52.8 -47.0 -72.7 32.3 -36.0 -44.3 -28.2 75.3 41.1 -32.0 53.8 -58.6 -38.9
 -11.8 73.9 12.1 -23.4 -71.9 2.1 -70.2 -73.8 9.8 6.3 70.0 39.7 42.4 -9.5
 -16.0 -0.1 -74.1 -18.3 -6.1 -18.3 -45.4 -28.8 -7.1 -54.0 -44.1 50.2
 -26.5 -22.9 0.1 -15.5 -13.6 -51.5 73.6 55.9 -5.6 63.2 -32.9 55.4 17.0
 32.5 -42.8 -71.3 0.5 59.7 79.7 24.3 = z463
5.4 51.5 11.5 -77.5 -19.3 75.7 19.0 71.8 9.1 0.2 74.9 59.7 5.8 -14.8
 -77.7 39.5 -62.4 -19.5 -59.7 34.6 61.5 33.3 -51.8 -70.6 -79.7 -79.8
 24.5 41.2 17.6 -48.5 -11.1 -21.6 -64.5 57.4 -67.5 -21.6 -54.0 -44.0
 50.2 -26.5 -78.1 60.7 -58.8 8.0 50.6 -74.2 80.5 6.1 -44.9 51.9 -19.1
 -42.6 -20.9 2.6 48.1 59.3 -78.2 -29.2 -59.6 = z818
-74.2 59.7 -79.8 51.5 -67.5 41.2 -77.7 50.6 0.2 -58.8 59.3 -51.8 9.1 2.6
 -77.5 -42.6 -29.2 57.4 -44.9 -21.6 -70.6 -21.6 -78.2 -64.5 -14.8 -54.0
 17.6 71.8 11.5 5.4 19.0 5.8 48.1 -11.1 -44.0 -79.7 51.9 50.3 8.0 34.6
 39.5 -19.5 -59.7 -19.1 60.7 -26.5 -78.1 -19.3 -59.6 75.7 -20.9 61.5
 74.9 80.5 6.1 0.5 59.6 24.5 -62.4 = z142
step -1: -19.5 -59.7 -> -19.6 -59.8
step +1: 0.5 -> 0.6
tail: -54.0 -44.0 50.2 -26.5 -> -78.1 60.7 -58.8 8.0 50.6 -74.2 80.5 6.1 -44.9 51.9 -19.1 -42.6 -20.9
 2.6 48.1 59.3 -78.2 -29.2 -59.6
step +1: 57.4 -67.5 -21.6 -> 57.5 -67.4 -21.5
order: -79.8 -79.7 -78.2 -78.1 -77.7 -77.5 -74.2 -70.6 -67.5 -64.5 -62.4 -59.7
 -59.6 -58.8 -54.0 -51.8 -48.5 -44.9 -44.0 -42.6 -29.2 -26.5 -21.6 -21.6
 -20.9 -19.5 -19.3 -19.1 -14.8 -11.1 0.2 2.6 5.4 5.8 6.1 8.0 9.1 11.5
 17.6 19.0 24.5 33.3 34.6 39.5 41.2 48.1 50.2 50.6 51.5 51.9 57.4 59.3
 59.7 60.7 61.5 71.8 74.9 75.7 80.5 -> z818
tail: 0.5 59.7 -> 79.7 24.3

0.2 -12.0 1.6 -12.0 -2.1 4.2 18.9 -12.2 0.7 -9.5 8.1 -16.3 7.1 -12.3
 -8.9 20.4 -18.3 -0.6 -3.8 -16.1 -7.1 1.8 11.7 4.5 10.7 13.6 -4.9 -1.0
 -14.1 7.6 15.2 17.3 -25.6 -11.2 -0.2 7.3 22.7 -3.4 -2.3 13.7 9.9 8.2
 -6.3 -8.5 1.8 2.8 13.3 23.9 -9.5 -8.3 : z897
3.7 -9.9 -11.4 12.3 13.5 19.8 -6.7 11.3 1.9 10.6 4.7 -6.3 14.1 4.8 4.4
 3.0 -8.3 15.6 -27.0 -5.3 20.7 1.5 2.0 -15.0 -7.2 -16.8 12.0 7.7 16.4
 1.1 10.5 -26.0 14.4 1.9 -1.8 4.4 13.1 -0.7 19.4 -25.5 -22.2 30.5 -1.4
 -12.8 12.0 -1.2 13.1 -21.1 -31.7 6.0 : z444
-6.7 -12.3 -1.5 17.9 -9.9 -0.4 -4.7 11.9 32.9 -0.3 26.4 -17.1 -16.7 20.2
 -16.4 -24.1 8.6 32.4 21.8 10.3 -44.0 -7.0 -12.9 28.3 -30.7 -13.5 29.1
 -15.4 -5.8 -10.8 5.0 32.0 -24.8 -27.7 25.0 -3.7 -59.3 49.5 -54.3 -16.9
 0.1 -46.6 37.4 -11.0 -13.1 -14.7 -4.5 -5.2 -11.1 -28.5 : z859
-4.6 -12.0 4.5 0.1 9.0 -10.8 -7.1 -26.3 -9.2 4.9 14.6 3.9 -30.0 2.4 -2.9
 8.4 -27.7 16.0 -15.6 -6.1 -23.0 6.6 13.5 -12.3 -6.9 -25.1 -5.8 -1.3
 -7.8 14.6 5.9 -9.7 -6.3 -0.5 5.8 28.4 32.4 15.6 -27.1 -9.5 -7.2 1.1
 -8.9 11.7 15.3 13.8 7.6 13.2 3.6 -2.4 : z606
8.6 0.1 29.1 10.3 -30.7 -54.3 -11.1 11.9 37.4 -13.1 5.0 25.0 26.4 -24.1
 -4.5 -44.0 -59.3 -12.9 -16.7 -12.3 20.2 21.8 17.9 -16.9 -5.2 -16.4
 -28.5 -14.7 -6.7 32.9 -11.0 -13.5 -5.8 49.5 -17.1 -7.0 -0.3 -15.4 -4.7
 28.3 -10.8 -3.7 -10.0 -24.8 -0.4 -1.5 -27.8 32.0 32.4 -46.6 : z682
-24.8 -28.5 25.0 -5.2 -46.6 17.9 29.1 5.0 -3.7 -10.8 -15.4 28.3 -24.1
 8.6 20.2 -13.1 -4.5 26.4 -1.5 -5.9 -7.0 -44.0 37.4 32.4 -30.7 10.3
 -27.8 -4.7 -6.7 -12.9 -59.3 -16.9 11.9 -0.4 -0.3 21.8 -12.3 -16.7 -16.4
 -17.1 32.9 -10.0 49.5 0.1 -11.1 -54.3 -13.5 -14.7 -11.0 32.0 : z745
3.7 -9.9 -11.4 12.3 13.5 19.8 -6.7 11.3 1.9 10.6 4.7 -6.3 14.1 4.8 4.4
 3.0 -8.3 15.6 -27.0 -5.3 20.7 1.5 2.0 -15.0 -7.2 -16.8 12.0 7.7 16.4
 1.1 10.5 -26.0 14.4 1.9 -1.8 4.4 13.1 -0.7 19.4 -25.5 -28.1 30.5 -1.4
 -12.8 12.0 -1.2 13.1 -21.1 -31.7 6.0 : z309
order: -11.0 32.0 -24.8 -28.5 25.0 -5.2 -46.6 17.9 29.1 5.0 -3.7 -10.8 -15.4
 28.3 -24.1 8.6 20.2 -13.1 -4.5 26.4 -1.5 -5.9 -7.0 -44.0 37.4 32.4
 -30.7 10.3 -27.8 -4.7 -6.7 -12.9 -59.3 -16.9 11.9 -0.4 -0.3 21.8 -12.3
 -16.7 -16.4 -17.1 32.9 -10.0 49.5 0.1 -11.1 -54.3 -13.5 -14.7 -> z745
tail: 49.5 -54.3 -16.9 -> 0.1 -46.6 37.4 -11.0 -13.1 -14.7 -4.5 -5.2 -11.1 -28.5
order: 32.0 -11.0 -14.7 -13.5 -54.3 -11.1 0.1 49.5 -10.0 32.9 -17.1 -16.4 -16.7
 -12.3 21.8 -0.3 -0.4 11.9 -16.9 -59.3 -12.9 -6.7 -4.7 -27.8 10.3 -30.7
 32.4 37.4 -44.0 -7.0 -5.9 -1.5 26.4 -4.5 -13.1 20.2 8.6 -24.1 28.3
 -15.4 -10.8 -3.7 5.0 29.1 17.9 -46.6 -5.2 25.0 -28.5 -24.8 -> z745
order: -30.0 2.4 -2.9 8.4 -27.7 16.0 -15.6 -6.1 -23.0 6.6 13.5 -12.3 -6.9 -25.1
 -5.8 -1.3 -7.8 14.6 5.9 -9.7 -6.3 -0.5 5.8 28.4 32.4 15.6 -27.1 -9.5
 -7.2 1.1 -8.9 11.7 15.3 13.8 7.6 13.2 3.6 -2.4 -4.6 -12.0 4.5 0.1 9.0
 -10.8 -7.1 -26.3 -9.2 4.9 14.6 3.9 -> z606
order: -28.5 -7.0 -16.7 11.9 -4.7 -12.3 29.1 -0.3 0.1 -12.9 -17.1 -10.0 8.6
 -4.5 -27.8 17.9 10.3 37.4 -0.4 32.0 -3.7 26.4 -11.0 20.2 32.9 49.5 5.0
 21.8 32.4 -44.0 -5.2 -24.8 -13.5 -16.9 -11.1 -59.3 -24.1 -30.7 -46.6
 -54.3 -15.4 -10.8 28.3 -13.1 -14.7 -6.7 25.0 -1.5 -16.4 -5.8 -> z682
step -1: -44.0 -> -44.1

11.8 36.9 -1.4 -0.6 = z145
-22.3 -57.6 -21.1 0.6 = z663
44.5 29.9 -7.3 32.5 = z462
-15.9 29.2 44.1 4.7 = z361
0.2 -12.2 -1.0 -0.5 = z628
46.1 36.9 -14.9 17.0 = z369
32.6 -7.3 44.5 29.9 = z45
-1.3 -14.3 -1.5 -0.6 = z893
step +1: -15.9 -> -15.8
step +1: 46.1 36.9 -> 46.2 37.0
tail: 46.1 36.9 -> -14.9 17.0
order: -7.3 29.9 32.5 44.5 -> z462
tail: -14.3 -1.5 -> -0.6
order: -1.5 -0.6 -14.3 -1.3 -> z893

4.4 2.4 11.6 -11.1 -18.2 15.5 5.8 -9.6 = z199
4.4 2.4 11.6 -11.1 -18.2 15.5 -6.8 12.7 = z226
-20.5 5.5 -5.0 2.8 22.2 -21.9 -7.1 3.0 = z840
2.0 2.1 9.4 -8.6 -13.0 11.0 -2.0 7.1 = z445
-1.0 2.6 2.4 -2.0 -8.9 8.4 -4.2 7.7 = z607
2.7 3.1 12.3 -12.0 -17.7 14.7 -8.1 14.1 = z351
-17.8 10.5 27.9 -23.1 -12.3 7.2 19.7 -5.2 = z253
-10.7 7.6 31.4 -30.7 -8.9 1.5 0.4 8.6 = z194
-17.5 2.9 -12.0 8.8 28.0 -26.3 -9.4 1.4 = z132
-66.7 29.2 3.0 -2.6 17.6 14.7 -8.0 25.0 = z179
-47.4 21.5 14.4 -15.0 11.3 -15.6 -14.0 22.5 = z263
-17.8 7.3 2.8 -2.9 -8.9 8.5 -4.2 4.8 = z821
tail: 11.6 -11.1 -18.2 15.5 -6.8 -> 12.7
tail: -8.9 8.4 -4.2 -> 7.7
tail: 8.5 -4.2 -> 4.8
tail: 14.7 -8.1 -> 14.1

8.5 4.5 5.3 16.4 7.9 -13.6 8.6 -0.7 7.8 10.9 9.7 -13.1 -17.5 : z509
2.3 -33.5 -2.5 -35.2 -0.3 21.6 -4.5 -32.1 2.6 22.1 -2.8 32.5 31.1 : z93
13.0 -16.4 5.2 16.3 7.9 -27.9 7.5 -20.6 11.5 10.1 20.3 -9.6 -12.9 : z835
8.6 16.6 5.2 16.3 7.9 -27.9 7.6 13.5 8.2 12.1 8.8 3.3 -36.0 : z186
23.9 -53.0 18.0 -64.1 7.9 -27.9 7.6 13.5 8.1 -3.4 24.6 -75.8 5.9 : z856
23.9 -53.0 18.0 -64.1 27.1 5.9 8.6 -65.0 19.7 -3.4 48.1 -75.8 5.9 : z50
tail: 7.9 -27.9 7.6 13.5 8.2 -> 12.1 8.8 3.3 -36.0
tail: 5.2 16.3 7.9 -27.9 7.6 -> 13.5 8.2 12.1 8.8 3.3 -36.0
step -1: 13.5 8.2 12.1 -> 13.4 8.1 12.0
tail: 8.6 -0.7 -> 7.8 10.9 9.7 -13.1 -17.5
step +1: 8.6 16.6 5.2 -> 8.7 16.7 5.3
step +1: -64.1 7.9 -27.9 -> -64.0 8.0 -27.8
order: -27.9 7.5 -20.6 11.5 10.1 20.3 -9.6 -12.9 13.0 -16.4 5.2 16.3 7.9 -> z835

36.6 2.8 27.1 -46.6 -23.1 25.3 22.6 -4.9 27.7 1.8 -6.4 3.9 -31.3 -2.1
 3.6 -2.0 30.8 -32.7 = z558
34.4 3.0 27.5 -46.1 -22.3 24.8 22.5 -4.9 28.8 1.8 -6.5 4.0 -32.5 -2.1
 -0.4 -3.5 26.2 -34.3 = z285
53.3 0.5 25.2 -16.0 -37.6 -11.5 21.6 -8.6 23.2 0.9 -2.8 6.9 -21.9 -4.6
 3.6 -2.0 30.8 -32.7 = z907
36.6 2.8 27.1 -46.6 -23.1 25.3 22.6 -4.9 27.7 1.8 -6.4 3.9 -31.3 -2.1
 3.6 -1.9 30.8 -32.7 = z165
which: 36.6 2.8 27.1 -46.6 -23.1 25.3 22.6 -4.9 27.7 1.8 -6.4 3.9 -31.3 -2.1
 3.6 -1.9 30.8 -32.7 -> z165
tail: 53.3 0.5 25.2 -16.0 -37.6 -> -11.5 21.6 -8.6 23.2 0.9 -2.8 6.9 -21.9 -4.6 3.6 -2.0 30.8 -32.7
tail: -31.3 -2.1 3.6 -2.0 -> 30.8 -32.7

35.5 -0.8 -0.9 21.3 -31.9 -5.4 -9.7 -9.9 -7.9  z39
-7.9 35.4 -9.7 -0.8 21.3 -31.9 -0.9 -5.4 -9.9  z599
40.6 13.7 5.7 31.6 23.9 -1.1 13.7 3.5 53.7  z783
-7.9 -13.2 -9.7 -0.8 21.3 -31.9 -0.9 -5.4 -75.5  z493
37.1 -41.6 21.0 -12.0 12.3 24.1 61.0 22.8 25.2  z327
tail: -0.8 -0.9 21.3 -31.9 -5.4 -> -9.7 -9.9 -7.9
order: -5.4 -9.9 -7.9 35.4 -9.7 -0.8 21.3 -31.9 -0.9 -> z599

